In the rows, 128 means zero.
One turn moves every row onto another: examples first, then more rows asked:
K_3: [152 128 115 119 114 131 142 130 155 163 113 154 125 115 141 139 136]
K_400: [160 119  92 117 142 130 129 117 146 149 131 117 132 125  94 149 121]
K_360: [126 101 135 132 143 126 160 111 101 151 121  87 119 174 126 125 131]
K_87: [130 108 149 137 151 102 138  70 129 159 128 131 141 151 153 119  96]
K_935: [130 117  91 164 144 126 118 116 142 136 148 124 136 144 177 126 173]
K_113: [ 98 134 127 113 156 134 107 119 149  89 123 109 102 114 152 114 118]
K_838: [151 115 115 147 126 120 117 111 105 131 145 108 156 136 153  93 162]
K_919: [104 135 125 110 153 136 154 122 127 137 121 167 120 165 104 126 151]
K_174: [134 106 126 102 152 146 131 114 141 146  97 129 103 104 166 129 125]
K_311: [133 169 113 121 126 135 115 137 137 122 165 157 146 140 145 123 115]
K_439: [147 112 158 140 107 116 128 111 120 114 160 117 115 144 138 102 171]
K_768: [144 151 148 117 152 142 105 116 143 111 128 154 134 114 170 113 105]
K_916: [105 142 120 172 161 101 111 108 114 105 139 129 152 155 135 133 113]
K_231: [127 161  96 141 150 146 133 122 168 117 116 122 119 160 105 116 129]
K_429: [144  96 126 146 150 121 127 108 136 168 148 149 108 174 142 163 124]
K_479: [122 114 141 148 172 118 133 126 165 112 132 161  98 159 135 126 169]
K_492: [ 92  95 152 134 159 107 139  89 157 151 139 103 118 149 146 137 110]
K_949: [167 110 115 135 165 114 127 114 102 114 140 103 154 119 125 112 130]
K_716: [127 147 125 135 142 144 129 124 107 121 161 155 127 111  97 138 119]
K_122: [128 126 169 184 140 121 120 124 160 121 128 117 122 135 110 122 118]
K_470: [154 120  77 155 183 128 124 113 150 124 129 123 122 159 157 127 141]
K_368: [ 99 122 101  80 124 116 127 132 124 132 138 125 125 157 123 117 139]
K_82: [122 113 139 155 125 112 128 119 159 118 154 135 106 147 158 136 185]
K_404: [105 145 108 142 112 141 132 133 147 116 116 114  93 113 122 106 130]
K_593: [145 108 171 129 152 130 148 127 106 111 160 132 102 135 116 112 148]
K_59: [127 118 132  64 153 125 118 113 132 120 135 135 116 155 162 125 124]
K_835: [105 116 140 173 161 129 124  84 144 152 138 120 119 133 158 117  91]
K_790: [111 133 163 142 150 110 140  81 140 121 155 107 124 161 151 123  91]

K_404 moves to K_3
K_790 moves to K_492
K_400 moves to K_716
Now find these:
K_59 moves to K_113
K_838 moves to K_439
K_360 moves to K_122
K_593 moves to K_479

One turn moves every row onto another: examples first, then more rows asked:
K_369: [ 79 144  82  97 129 145 155 105 161 114 181 144 130 141  89 134 155 144
 102 136 131 122  96 159 102  96 127 131 119 109 116  91  98 141 120]
K_262: [ 96 132  75 108 127 138 114 108 155 118 181 128 134 154 105 154 171 141
  88 127 114 115  97 152 115  86 124 145 137 105  94  88 125 133 109]
K_278: [124 135 106  79 133 170 139 120  98 103 113 122 149 148 111 105 124 135
 105 107 146  72 118 145 110 137 123 120 123 138 102  97 132 170 150]
K_831: [112 155  85 124 147 120  98 158 146 124 106 123 139 130 127  82 124 138
 118 121 133  71 112 163 147  60 117 153 117 118 107 132 137 161 133]
K_938: [115 169 118 105 137 141 102 161 135 125 114 137 155 151 138  83 130 142
 126 123 128  79 112 169 137 101 104 127 127 105 101 152 131 189 128]
K_697: [ 46 136 113  94 110 124 113 104 144 122 111 143 152 174 114 138 131 168
 140 141 160  94  99 162  75 122 110 146 136 116 122 105 110 141 139]
K_636: [ 96 158 115 137 180  88 112 110 129 144 121 104 165 121 141 103 129 140
 106 149 108  88  84 135 126 127 105 121 159 109 143 146 150 151  98]
K_747: [144 162  97 100 170 156  95 131 137 125 160 164 145 137  81 121 128 139
 116 134 133 144 126 177 144 111 114 135 103 123 137 120 129 140 126]
K_591: [ 61 148 114 106 118 123 120 114 131 116 102 140 158 184  97 151 135 169
 119 128 144 109 136 169 114 107  97 110 135 126 100  90 105 141 111]
K_332: [115 127 104 129 130 110 117 108 132 120 125 133 137 131 124 109 130  88
 108 152 116 104  90  94 110 120 139 123 115 124 177  91 148 121 130]
K_954: [111 104 120 128 131  99 146  87 151 132  98 124  90 143 114 128 133 128
  93 114 126 120  88 156 103 113 108 142 120 107 134 144 162 129 115]
K_719: [119 134 119 139 145 112 135  81 138 121 110 107 101 158 135 113 148 131
 100 115 122 119  78 143  85 125 107 128 106 111 154 129 159  96 144]
K_880: [103 104  83  98 198 121  97 143 137 117 142 143 146 171 120 120 150 128
 125 162 148 134 133 146 121 126 130 163 128 108 135 107 133 102 130]
K_550: [114 153  92 110 136 114 135  89 108 141 102 131 146 135 111 108 112  98
 111 129 127 110  94 120 104 101 147 136 107  98 177  92 153 107 132]
K_406: [ 73 128 103 102 148 133 116 114 172 120 165 129 147 170 109 170 149 147
  78 133 143 137  98 173  98  96 106 126 110 100 115 108 127 138 106]
K_14: [ 62 124  96 126 139 129 129 104 160 120 170 120 142 179 136 142 159 136
  81 130 136 131  95 165 113  70 112 142 107 106 112  92 130 133 111]
K_519: [121 155 117 116 131 130 109 151 131 122 111 149 138 147 125  68 153 140
 127 120 144  85 122 182 140  92 110 156 104 107  95 143 123 167 118]
K_812: [ 75 142 103 139 160 118 116 142 129 154 113 103 160 186 172 121 156 154
 124 143 123  88 122 141 118 124  85 154 128 137 142 117 105 130 105]
K_440: [120 149  96 138 139 128 120  81 131 141 109 151 159 155 112 100 122 109
 112 142 136  97  97 114  88 105 132 121 113 131 176  94 149 133 166]
K_686: [ 95 129 103 113 185 112 122 146 148 147 118  99 182 176 135 113 152 144
 103 157 123  75 113 130 102 144  78 147 126 142 137 108 107 140 129]
K_272: [134 141 100 112 139 161 130 145 141 132 136 135 152 150  95 125 119 140
 127 149 107 160 147 179 146 115  84 137 115 126 133 120 145 134 123]
K_463: [122 117  87 115 189 136 112 147 119 134 134 132 161 174 118 133 155 117
 130 119 127 124 128 150 118 136 141 149 120 102 154 108 136  90 100]
K_848: [ 85 156 119 119 161 110 132  95 127 151 112  93 173 129 145  89 137 173
 115 148 107  90 100 151 121 130 111 122 175 111 135 115 113 148 102]
K_818: [ 93 160 114 122 148 104 112 104 116 161 112 126 157 119 157  94 142 141
 121 154  96 123  93 144 115 112  98 124 176 113 113 106 147 144  94]
K_91: [117 162  95  80 112 160 148 109 102 124 104 118 147 128  98  97 145 146
 109 113 137  78 134 131 136 109 120 143 112 113 129 102 134 170 158]
K_972: [ 62 139  94  96  97 130 122  92 129 114 103 134 130 171 121 127 169 175
 110 126 161 108 119 160 104 123  99 148 126 118 111  99  93 147 114]
K_393: [ 93 133 115 109 171 107 132 111 147 143 114 118 165 185 147 144 136 141
 111 136 103  84 111 147 118 127  77 163 155 135 158 142 107 127 107]
K_741: [ 83 138 128 137 159 112 119  88 121 170 106 115 145 132 149  82 152 157
 105 163 103  95 106 150 111 124 104 105 161 111 121 116 120 158 121]
K_518: [ 79 146  95 102 130 145 150 104 153 125 158 118 149 163  99 148 156 151
  86 124 147 116  99 167  87  77 136 126 120  97 113  77 112 139 120]
K_771: [121 185  97 105 170 127 119 155 131 114 105 113 157 133 108  65 130 124
 125 126 139  74 110 157 112  80 120 146 129 115 108 132 153 153 130]
K_717: [120 113  74  96 199 128  87 141 132 134 126 143 147 129 121 114 142 111
 132 106 140 114 127 157 116 125 101 138 124 104 161 123 131 101 128]
K_70: [ 95 145 129 135 123 108 151  71 141 126 118 103 101 128 115 109 140 132
  95 121 106 113  93 135 123 133  97 138 103 115 133 130 167 128 136]
K_867: [120 105  92 107 190 120 112 133 107  94 140 155 156 140 116 132 146 131
 141 144 141 117 115 153  97 141 138 132 120 112 151 113 119 101 121]
K_329: [122 160 113  95 121 161 141 123 114 138  95 139 143 131 120 117 153 147
 119 118 145  86  97 103 127 110 130 113 126 123  99 105 128 182 136]
K_817: [135 170 102 117 138 142 124 166 128 116 109 125 153 144 127  68 138 129
 137 109 147  72 103 162 115  83 134 130 110 106 119 131 134 155 133]
K_632: [ 50 137 102  92  92 136 144  89 154 105 113 149 149 173 112 126 131 148
 102 131 162 104 112 155 110 125 107 146 133 145 109  99 131 137 125]
K_576: [136 124 107 101 150 172  95 139 144 110 135 132 164 171 120 110 123 161
 127 151 120 144 130 185 145 115 109 129 108 136 131 130 123 120 118]
K_434: [105 117 136 127 135 112 119  93 147 133 126 108 113 154 115 135 142 128
 103 108 125 110  70 146  75 106 110 132 114 122 160 128 174 107 119]
K_757: [ 70 117 124 119 155 114 120 148 124 158 126 114 149 163 142 111 141 140
 114 151 135  58 116 150 115 135  69 166 150 135 135 118 114 149 111]
K_195: [ 90 147 121 131 131 110 133  63 137 120 125 130  95 151 124 121 131 127
  80 117 116 118  72 137 103 121 100 109 119 106 129 123 159 139 143]
K_764: [140 144 107 100 160 157  96 128 140 135 145 134 152 151 103 115 137 166
 132 142 125 146 138 194 131 127  97 142 109 131 153 111 105 110 125]
K_16: [130 159 105  91 151 153 100 114 141 140 148 136 150 132  89 122 118 136
 123 148 133 168 134 178 134 106 120 154  99 120 136  98 137 127 109]
K_155: [126 155  59 121 126 129 118  92 118 123 126 125 124 145 110 127 129  93
 109 155 141 104  88 117 103 102 130 118 110  96 150 115 142 116 160]
K_19: [100 142 119 132 162 112 108 116 119 150 133  89 170 130 146  91 144 127
 121 140 104  99 101 146 132 121 126 134 173  98 133 125 150 158  81]
K_77: [132 151 123  95 128 162 126 119  97 121 106 151 149 128 107 104 136 129
 112 134 144  80 154 133 111 105 134 133 121 128 108 101 160 166 144]

K_848 moves to K_518
K_272 moves to K_818
Now find these:
K_938 moves to K_195
K_717 moves to K_393
K_440 moves to K_867
K_880 moves to K_757
K_16 moves to K_19
K_771 moves to K_434
K_91 moves to K_550

One turn moves every row onto another: examples first, then more rows asked:
K_437: [148 131 151 168 123 130 118 147 104 137 132 124 151  93]
K_789: [114  90 111 150 115 119 123  84 145 124 114 145 139 138]
K_389: [133 110 174 115 129 125 109 122 122 157 119  89 136 129]
K_36: [165 147 120 167 109  95 129 146 137 116 130 131 108 125]
K_250: [160 137 132 131 140 121 124 151 121 121 136 111  73 137]
K_72: [108 141 134 136 114 124 134 179 138 148 133 133 136 126]
K_628: [148 139 119 112 144 108  96 153 130 114 137 102 134 100]
K_336: [137 139 124 167 116 118 135 106 130 103 122 122  68 129]
K_290: [156 155 149 114 147 151 130 116 101 115 111 136 112 135]
K_263: [ 91 162 145 120 109 135 115 116 114 138 160 117 126 129]
K_15: [134 160 126 145 124 158 111  86 150 113 115 128 119 105]
K_78: [141 117 155 131 102  95 125 166 120 106 129 119  99 134]
K_219: [121 116 159 139 148 143 102 100 157 126 121 135 150 114]
K_247: [ 95 140 119 132 141  91 114 132 116 147 108 115 157 129]
K_163: [116 157 131 149 153 154  99 106 127 110 101 119 111 149]
K_955: [120 140 131 120 153 119  97 144 154 130 134  85 144 130]
K_727: [136 119 141 104 151 118 112  84 105 140 136 117 136 108]
K_318: [144 135 140 134 129  93 111 170 118 152 126 105 126 124]
K_560: [142 135 126 138 145 119 139 157 120 114 127 160 151 116]
K_554: [110 151 109 144 134 158 152 119  99 128 118 124 103 147]
K_334: [124  82 150 109 122  93 115 112 115 119 136 105 108 138]
K_45: [137 144 128 172  96 152 135 115 137 121  93 140 102 125]
K_254: [149 103 105 146 106  89 147 115 138 120 117 126  96 143]
K_28: [120  88 120 140 101 123 120 101 118 109 149 114 148 160]
K_108: [136 138 129 170  85 135 126 130 133 159 123 134 151 114]
K_331: [ 77 119 128 138 147 120 116 136 116 127 128 120  84 129]
K_454: [150 145 133 158  84 101 145 144 134 121 120 122  99 111]
K_653: [125  85 126 103 130 104 128 115 132 112  97 111 144 124]
K_663: [161 117 113 144  94 138 128  94 151  98 115 141 124 140]
K_797: [ 72 137 124 131 121 120 117  95 121 137 124 130 136 152]
K_401: [114 135 144 149  98 153 115 105 141 134 133  89 156 106]
K_323: [109 157 133 124 139 128 109 126 129 113 139  87  81 129]
K_590: [136 112 154 103  92 122 111 125  99 147 126  98 116 148]
K_984: [124 115  88 124 138 112 142 123 112  97 122 115 142 154]
K_64: [132 107 121 131 122 100 129 132 115  98 113  86  84 139]
K_94: [134 113  89 152 134 128 111 111 127 154  93 128 145 142]
K_4: [140 114 134 111  97 130 144 101  99  91 117 115 146 132]
K_37: [110 130 145 148 101 126 156 153  91 117 142 130 131 114]
K_416: [150 110 105 179 106 124 140 126 141 119 118 146 129 109]
K_664: [108 115 120 157 132 142 115 113 147 165 123 113 151 150]
K_671: [133 133 142 119 100 125 119 102 106 154 158 121 162 114]
K_309: [131 143 135 111 130 171 134 104 124 131 134  99  91 119]
K_423: [ 82 108 150 135 136 132 117 125 135 137 155  92 112 125]
K_125: [120 157 126 134 163 121 106 107 122 137 114 125 148  92]
K_93: [140 121 154 134 126 153 105  91 132 123 131 160 123 105]
K_800: [ 99 146 118 157  76 141 118 124 132 116 129 113 146 110]
K_906: [156 145 133 138 120 116 133 108 147 104 118 136  75 127]
K_997: [159 107 135 149  91  90 132 107 125 108 113 127 102 144]

K_663 moves to K_78
K_727 moves to K_671
K_94 moves to K_628
Now find these:
K_560 moves to K_290
K_323 moves to K_789
K_219 moves to K_389
K_906 moves to K_997
K_72 moves to K_163

